In the rows, zero is written as 128.
Which row each row swaps with, under one turn or mirror
The rows were stretched afterwards, more along some directions than others.
betes: [130 121 100 135 137 117 128 149 132 112 112 108 105 139  92 120 140  95
 154]
lat: [116 158 101 128 121 123 107 137 127 139 128 113 125 109 105 134 105 116
 139]
fir: [129 103 109 127 136 139 126 165 113 145 141  98 108 153 107 112 142  96
 119]
suta: [135 102 116 129 143 133 127 157 112 146 146 109 116 145 104 112 138  98
 122]
Noful: [133 112 123 150 108 125 129 117 124 140 145 123 114 114  86 105 106 125
 143]
liv: [122 151  96 124 131 126 119 125 135 135 132 117 125 106 102 137 102 120
 145]
gakar: [136 126  97 135 133 116 131 153 139 122 119 111 105 134  84 124 134  98
 161]
par: [130 121 118 159 103 119 125 125 115 143 134 128 117 113  92 103 100 107
 140]
zekid: [165 121 125 119 112 132 129 112 142 144 178 124 114 120 120 105 149 149
 133]
sisap: [135 137 118 117  81 122 121 131 140 175 181 102 124 125 109 141 127 132
 126]
Kebuv: [114 152 101 128 124 121 106 137 123 141 131 108 117 112 109 138 109 109
 138]
Naf: [129 145 132 120  92  94 116 132 113 145 104 131  98 105 129 125 113 105
 151]
Rumuz: [163 128 118 120 110 136 128 116 145 147 178 127 116 119 115 105 147 148
 134]
pigi: [123 122  90 135 149 128 137 151 134 111 116 107 113 141  88 126 137 101
 152]
terut: [126 114 119 153 110 120 128 122 123 139 138 126 121 117  85 107 103 115
 138]
rezo: [132 139 135 129 100  86 116 129 104 135  97 127  94 111 126 119 112 100
 151]
zodu: [163 126 121 117 112 136 127 115 137 140 172 120 112 117 116  96 144 140
 136]
ramaz: [154 140 134 109  90 126 119 116 139 172 145 139 135 105 125 124 113 128
 127]
mog: [130 112 102 129 135 105 116 173  93 132 134  88  72 151 107 121 157  78
 146]
Gudi: [161 126 122 119 105 139 128 112 146 145 176 124 111 115 114 104 145 152
 140]
goto: [129 122 120 154 105 118 126 128 122 145 135 130 117 118  90 105  98 110
 137]
seme: [132 112 108 124 135 104 120 174 102 143 138  88  70 148 107 121 158  92
 150]
gek: [125 155 106 127 120 124 112 131 125 145 138 115 130 103 103 133 104 119
 145]
Pudef: [134 121 107 137 142 115 134 147 126 110 113 115 106 136  95 123 138 102
 153]
nuzil: [135 120 100 135 142 121 133 150 138 116 117 108 116 134  85 120 136  99
 157]
zav: [142 148 139 115  84 127 108 122 134 174 136 139 139 111 135 126 103 125
 111]
tarov: [132 109 106 131 118 139 156 145 117 133 164 113 126 136 102 122 155 100
 134]
supu: [135 111 107 134 123 129 160 142 121 125 158 124 126 131  97 118 148 104
 148]
Muzum: [118 146  97 127 128 130 113 129 114 127 125 106 119 106 108 124 102 111
 138]
gebab: [146 149 136 112  90 124 117 115 137 168 136 146 135  96 130 124  94 128
 123]
tufev: [143 151 132 111  85 127 122 113 139 170 140 150 137 101 130 129  99 126
 118]
bama: [166 120 121 120 110 132 124 114 139 141 172 113 105 120 119  99 150 144
 132]
Zot: [136 141 117 119  81 131 118 125 139 176 174 104 131 124 113 142 118 125
 116]
fufe: [132 121 101 137 149 112 134 151 135 111 116 113 109 133  77 121 137 101
 162]
kas: [134 109 105 135 129 142 156 140 114 122 153 118 130 136 104 117 144  98
 133]
sez: [127 145 129 128  87  94 108 130 100 140 100 127  99 110 129 127 105  94
 142]
tusi: [126 119 120 154 104 120 125 129 121 148 143 126 121 122  93 111 106 112
 136]
sule: [124 150 102 134 125 120 110 131 114 136 131 115 118 107 108 129  99 112
 138]
sopek: [121 153  99 129 124 130 109 136 124 142 134 107 129 108 107 131 101 113
 136]
fug: [130 120 122 152 100 118 122 129 120 148 137 118 115 122  85 104 100 108
 139]
rugu: [161 125 120 116 114 135 126 115 141 140 172 121 110 120 119  99 145 145
 131]
lidok: [123 103 108 132 129 139 123 161 103 152 140  97 118 149 102 115 134  90
 119]
tul: [128 117 102 135 140 119 131 155 134 119 120 100 112 143  80 123 145  98
 158]
kov: [139 137 124 120  75 125 126 123 135 176 177 109 129 118 112 142 123 129
 120]
lovu: [131 120 105 126 134 100 114 174 103 143 138  87  69 151 111 120 161  86
 151]
vaf: [126 100 106 127 140 141 133 159 110 143 147 100 110 155 105 115 144  97
 113]

seme is swapped with Naf
lovu is swapped with rezo
gakar is swapped with Muzum
gek is swapped with tul

Which row each row swaps with, under one turn or mirror
The rows were stretched afterwards, more along some directions than others.
fegag: [105 108 129 118 119 126 122 115 125 116 103 150 130 105 130 186  78 162
 117  96]
rivu: [103  94 156  98 129 131 134 101 109 107 111 119 133 121 135 151  74 168
 119  96]
fasoz: [ 96 132 142  98  98 108 132 127 137 103  95 126 149 147 137 194  76 190
 138  91]
Lop: [119 124 143 134 114 120 136 124 116 126 123 123 108 137 119 150  70 157
 108 120]
tolil: [111 114 171 110 121 140 134  96 124 112 111 145 158 115 139 146  87 173
 122 113]
vuro: [103 126 148 140 119 130 105  96 128 114 142 152 159 123 115 147 105 151
 126 102]
topa: [100 117 141 132 114 127 102  93 124 111 149 149 151 129 115 154 104 156
 133  89]
Tokis: [ 92 153 189 126  93 112 135  98 126  99 155 145 116 155 132 163  93 163
 151 101]
doz: [ 64 116 157 113  94 118 133  81 120 118 108 123 123 139 108 167  62 171
 125 110]
Bel: [109 123 143 134 123 143 108  94 126 117 148 151 153 128 115 152 110 155
 123  88]
gab: [ 56 116 111 121 102  94 118 107 118 112 123 126 135 158 122 175  69 155
 133  95]
fikas: [112 122 148  96  98 109 136 125 127 116 100 135 141 150 143 197  76 198
 136  87]
maf: [102 165 188 130  90 113 137  95 125 109 150 153 107 154 134 154  91 161
 143  95]
pesef: [ 85 129 151 110  91 150 126  89 134 108 126 119 129 121 129 142  68 173
  84  83]
Demun: [105 101 120 105 102  95  96 113 132 119 101 137 137  98 124 187 105 168
 111  88]
kuni: [112 131 147  95  93 116 135 131 131 118 100 128 144 147 140 190  74 195
 134  77]
gik: [105 129 137  96  97 110 137 129 108 128 107 139 123 159 135 188  77 191
 135  77]
vesi: [ 92 146 133 139  79 103 112  93 132 141 119 127 131 138 112 169  87 146
 119  92]
risiz: [113 132 139  98  98 106 136 102 120 128 133 123 121 146 127 153 107 160
 113  68]
Nimuf: [103 137 135 115  95 141 127  84 145  95 129 143 128 156 146 171  85 157
  98 115]
norar: [ 99  94 140  86  90 127 109  90 126 102 116 135 136 160 121 171  94 179
 126 105]
Kivid: [ 90 129 168 105  93 113 102  75 141  89 131 145 105 126 132 142 106 161
 119 113]
gof: [ 92 129 134 113 112  97 120 122 140 125 103 138 139 116 128 189  78 137
 111  83]
Kamu: [138 136 177 115  92 132 138 110 137 114 115 116 141 118 143 156  82 189
 116  74]
Feziv: [103 127 151  96  99 116 133 132 123 121  97 143 149 137 136 194  78 192
 135  79]
tif: [ 75 141 156 134 112 121 140 102 113 131 122 114 130 137  94 141  75 176
 103  89]
Pelob: [114 120 152 104 114 112 146 106 117  92 131 133 112 166 145 143  73 164
 136 134]
livul: [100  99 154  96 126 130 131  93 112 108 108 116 139 118 129 149  71 177
 108  91]
Dafa: [119 124 147  96  97 119 130 126 128 112 103 142 139 162 147 196  84 188
 133  99]
Kaz: [ 87 154 169 130  91  99 133 106 129  94 148 136 120 148 129 163  83 163
 148 103]
ripov: [123 132 133 121 110 118 131 112 123 110 139 144 151 136 128 169 106 163
 111 104]
zofis: [ 97 157 194 113  87 107 132  97 124 100 153 148 111 153 138 157  93 171
 145  96]
sop: [ 99 115 128 146 122 128 115 103 128 137 116 132 116 142 110 175  94 143
 118 102]
Zesa: [ 99  96 162  92 126 129 130  98 110 107 103 117 138 118 132 158  82 174
 119  91]
taga: [ 73 112 125 125 120 114 135 111 129 117 135 132 147 114 102 152  72 151
 107  90]
Sud: [ 91 111 138 132 126 122 100  97 118 112 145 148 151 131 114 158 103 147
 136 103]
domab: [ 99 162 188 116  84 114 130 103 121 103 158 148 102 156 136 153  92 165
 140  97]
nez: [ 93 165 183 121  83 114 139  97 114 109 157 148 111 163 137 146  89 176
 138  93]
Noku: [ 83 104 161 118 117 107 134 109 113 118 151 137 146 140 102 145 100 178
 146 102]
tezi: [ 97 148 189 124  77 113 128  94 125 102 154 142 109 153 137 162  97 167
 143  93]
gerab: [ 81 137 190 144 129 125 134 103 147 119 126 151 151 118  97 151  81 165
 123 115]
Ponev: [118 111 171 131  93  90 127  91 110 122 136 112 121 128 118 154 104 151
 117 103]
nime: [117 124 151  94  85 123 129 123 128 123  97 127 130 148 137 191  83 196
 127  72]
Lonof: [108 122 150  91  97 105 128 131 123 119 104 138 141 144 137 195  81 197
 141  80]
Famat: [ 97 114 161 105 106 135 110 104 132  91 135 154 130 148 136 190 106 159
 157  99]
Dasis: [ 97 137 149 145 136 119 137 105 141 135 116 131 144 133 103 146 104 139
 110 108]
Tufiv: [ 96 110 103 124 118 136 111 100 133 130 119 139 144 127 108 172 111 146
 118  99]
bina: [100  94 150  99 131 125 132  96 110 108 101 126 132 119 130 163  74 163
 115  99]
Zegid: [116 164 168 129 100 148 117  86 149 108 124 158 122 127 143 142 101 152
 107 104]
pegev: [114 151 187 122  87 113 142 102 115 103 155 142 101 154 138 153  83 167
 129 103]
Mosi: [127 132 136 126 117 137 119  91 117 128 140 163 115 128 122 157 103 137
 119  90]
vinot: [102 131 146 126 100 131 140  78 132 116 135 114 115 121 123 118  81 154
 102 101]

Zegid is swapped with fegag
tif is swapped with gab
domab is swapped with fikas
Zesa is swapped with topa
sop is swapped with pesef

